0: [155 138 171  79 170 158 174  98 181 148 186 106]
1: [113 115  90 162 104 125  93 171  89 136  83 163]
2: [150 155 171  90 153 139 167  79 172 148 187 111]
3: [111 112  98 183 101 125  82 168  85 118  86 160]
4: [143 163 172  63 175 121 182  86 165 121 174  92]
5: [ 95 151  81 106  89  89  87 103  84 108  82 104]
6: [109 100  95 169  84 104  80 178  81 110  85 160]
7: [153 138 163 143 162 162 152 142 161 148 184 156]
8: [152 146 159 109 177 147 172 122 181 153 183 112]
9: [138 147 146 100 149 136 149 102 141 147 144 106]
10: [149 141 143 155 157 144 166 153 169 155 165 151]
11: [115 128 128  95 117 136 114 100 115 126 118 101]
12: [136 117 132 126 144 122 135 136 151 117 135 129]
13: [169 130 176 131 178 132 183 132 181 124 174 138]
14: [ 99 105  87 164  93 123  82 167  80 106  91 163]
15: [ 98 108  87 149  78 112  89 140  80 118  81 147]
16: [115 151 124 105 135 124 127 117 109 126 115 105]
17: [128 105 124 142 119 114 114 143 112 120 121 130]
18: [133 114 148  97 162 132 144  98 157 116 137 102]
19: [120 113  86 175  93 110  88 159  90 139  69 163]
20: [152 132 172  98 157 144 157 101 166 135 161 115]
21: [124 159 145 134 132 137 147 129 144 131 145 128]
22: [108  95  86 129  97 107 104 153  91 115  72 140]
23: [145 125 176  69 176 134 199  88 180 132 187  83]
24: [102 105  84 148  70 100  91 141  91  99  86 140]
25: [131 132 135 111 136 133 133 109 135 134 137 110]
26: [173  92 176 167 174 133 198 152 184 125 184 151]
27: [116 122 108 133 123 119 105 119 119 122 121 119]
28: [175 106 177 145 178 126 185 144 185 131 179 132]
29: [106 101  84 148  90 115  86 138  85 105  85 136]
30: [120 176 141  85 142 114 145  78 139  98 146  97]
31: [155 146 175 100 173 148 178 113 176 144 178 106]
32: [138 125 147 154 166 142 158 152 170 161 137 148]
33: [166 156 179  75 183 123 201  82 182 127 182 101]
34: [108 126 106 174  99 137  99 170  99 125  90 157]
35: [101 107  81 154  98 105  71 132  91 115  91 125]
36: [130 132 126 158 136 143  99 175 123 129 111 165]
37: [155 152 174  87 176 164 181 105 179 147 187 100]
38: [137 133 145 161 150 147 139 140 145 150 153 157]
39: [ 98 100  85 158  87 113  96 132  94 118  97 142]
40: [121 127 126  85 116 150 122  76 120 144 127  86]

[ 91 123  92 112  87 114  87  91  90 119  95  85] 5
[194 125 178 112 185 126 178 109 173 106 168 109] 13
[164 136 177 117 179 139 182 118 182 129 174 132] 13
[ 97 173 106  78  94 120  80  83  89 103 100  84] 5
[108 165 118 103  86 155 102 103  92 150  95  91] 11
[117 103  97 159 107 125 101 168  99 134  86 165] 1
[152  87 146 154 155 110 143 157 151 126 139 139] 12
[120 128 123 172 128 136 124 157 122 143 133 165] 36
[179 128 188 101 168 151 172 124 180 147 167  96] 31
[167 125 167 123 170 122 176 111 177 135 181 120] 13
[141 175 142  82 137 133 151  87 138 110 142  99] 30
[137 110 129 166 148 138 143 176 133 145 145 159] 38
[102 143  82  66  87 127  96  87  90 118  88  97] 5
[ 76 143  83  91  86 115  92  92  80 128  93  86] 5
[137 128 126 172 136 137 120 147 130 149 145 163] 38
[122 157 120 100 116 106 118 109 102 113  99 105] 16
[175 103 175 147 179 126 188 143 183 138 176 130] 28
[140 119 135 155 141 141 128 162 144 137 150 152] 38
[ 90 154 103  74  76 117  89  71  96 118  75  76] 5
[131 125 130 173 126 135 122 160 106 143 104 166] 36
[136 118 111 165 129 142 114 172 135 146 131 169] 36
[150 134 161 112 161 139 163 124 147 130 150 124] 20
[174  96 179 146 197 116 160 144 177 105 189 134] 28
[129 159 141  84 132 164 161 111 126 135 140 105] 9
[128 120 156  78 151 127 173 103 170 130 176 109] 20
[156 132 159 104 153 128 153 114 158 123 152 114] 20
[125 119 116 149 115 131 114 146 108 121 111 139] 17
[ 81 163 113  66  98  98  74  85  77  85  88  90] 5
[137 140 137 162 133 139 126 134 131 149 126 152] 38
[120 120 118 174 126 144 114 168 118 156 116 161] 36
[156 147 163 121 172 152 176 130 172 149 182 123] 8
[166 127 170 124 176 122 179 132 168 132 178 111] 13
[181 142 178  86 170 129 178  86 188 105 175  92] 33
[172 132 188 121 185 146 187 126 185 140 171 139] 13
[141 145 142 103 146 147 146 117 153 145 165 105] 9
[143 136 128 164 132 126 131 171 129 136 121 177] 36
[102 130  71  72  88 124  68  79 101 103  85  76] 5
[130 105 126 116 140 114 125 128 144 104 120 121] 12
[116 139 128 108 105 131  98 106  98 131 115 105] 11
[143 128 131 166 139 138 138 156 148 142 145 166] 38
[147 125 142 150 150 143 133 158 156 140 159 149] 38
[116 111 120 149 108 108 124 138 126 118 115 145] 17
[140 166 156  82 144 121 147  94 130 115 145  84] 30
[123 123 130 156 141 132 130 150 133 143 147 162] 38
[146 134 140 160 149 151 143 154 157 140 152 153] 38
[ 91 173  92  83  91  93  85  81  84  87  89  61] 5
[ 88 178 113  82  99 101 105  99  96  94  94  76] 5
[166 147 162  74 171 138 166  81 159 127 166  86] 4
[119 115 125 139 121 127 122 144 113 122 125 136] 17
[ 97 159 105  79 102 115  99  88  87  96  69  74] 5
[125 106 111 133 121 104 115 135 108 124 125 120] 17
[111 115 102 156 105 128  97 164  94 138  91 176] 1
[101 126 117  77 122 127 107  82 130 116 104  95] 11
[134 122 131 165 128 136 119 163 132 157 117 152] 36
[159 141 164 126 174 139 175 126 179 158 191 123] 8
[ 88 129  95  86  90 120  84  70  93 113  93  63] 5
[116 165 153  78 142 130 163  80 142 116 147  86] 30
[176 113 175 175 175 128 194 155 175 118 176 162] 26
[ 79 126  91  77  91 121  82  83 105 117  80  98] 5
[104 112 104 135 113 124 118 129 113 129 109 126] 27
[125 125 117 160 126 136  99 170 111 131 106 166] 36
[149 160 148 119 152 129 144 104 148 125 151 117] 9
[139 133 130 160 130 135 137 167 145 150 141 155] 38
[116 114 107 144 119 110 121 154 112 140 102 145] 17
[117 157 152  75 143 135 151  89 134 111 151 105] 30
[ 83 169  85  83  88 106  92  88  81 111  96  80] 5
[139 142 143 138 143 134 139 121 144 146 142 133] 21
[114 117 116 123 104 127 110 116 111 119 106 127] 27
[137 119 125 164 117 143 119 168 127 140 119 158] 36
[134 164 147  74 155 147 171 101 146 142 163 105] 9
[130 134 124 162 117 129 115 164 122 147 121 147] 36
[155 147 156 142 167 137 171 134 174 152 168 147] 10
[123 163 148  65 139 154 161  85 134 158 164  81] 9
[115 114 111 133 104 111 114 122 116 122 115 127] 27
[ 96  95  83 150  83 111 101 126  96 116 101 140] 39
[122  98 108 160 111 116 112 153 128 110 114 136] 17
[130 123 125 142 119 130 123 149 121 140 122 139] 17
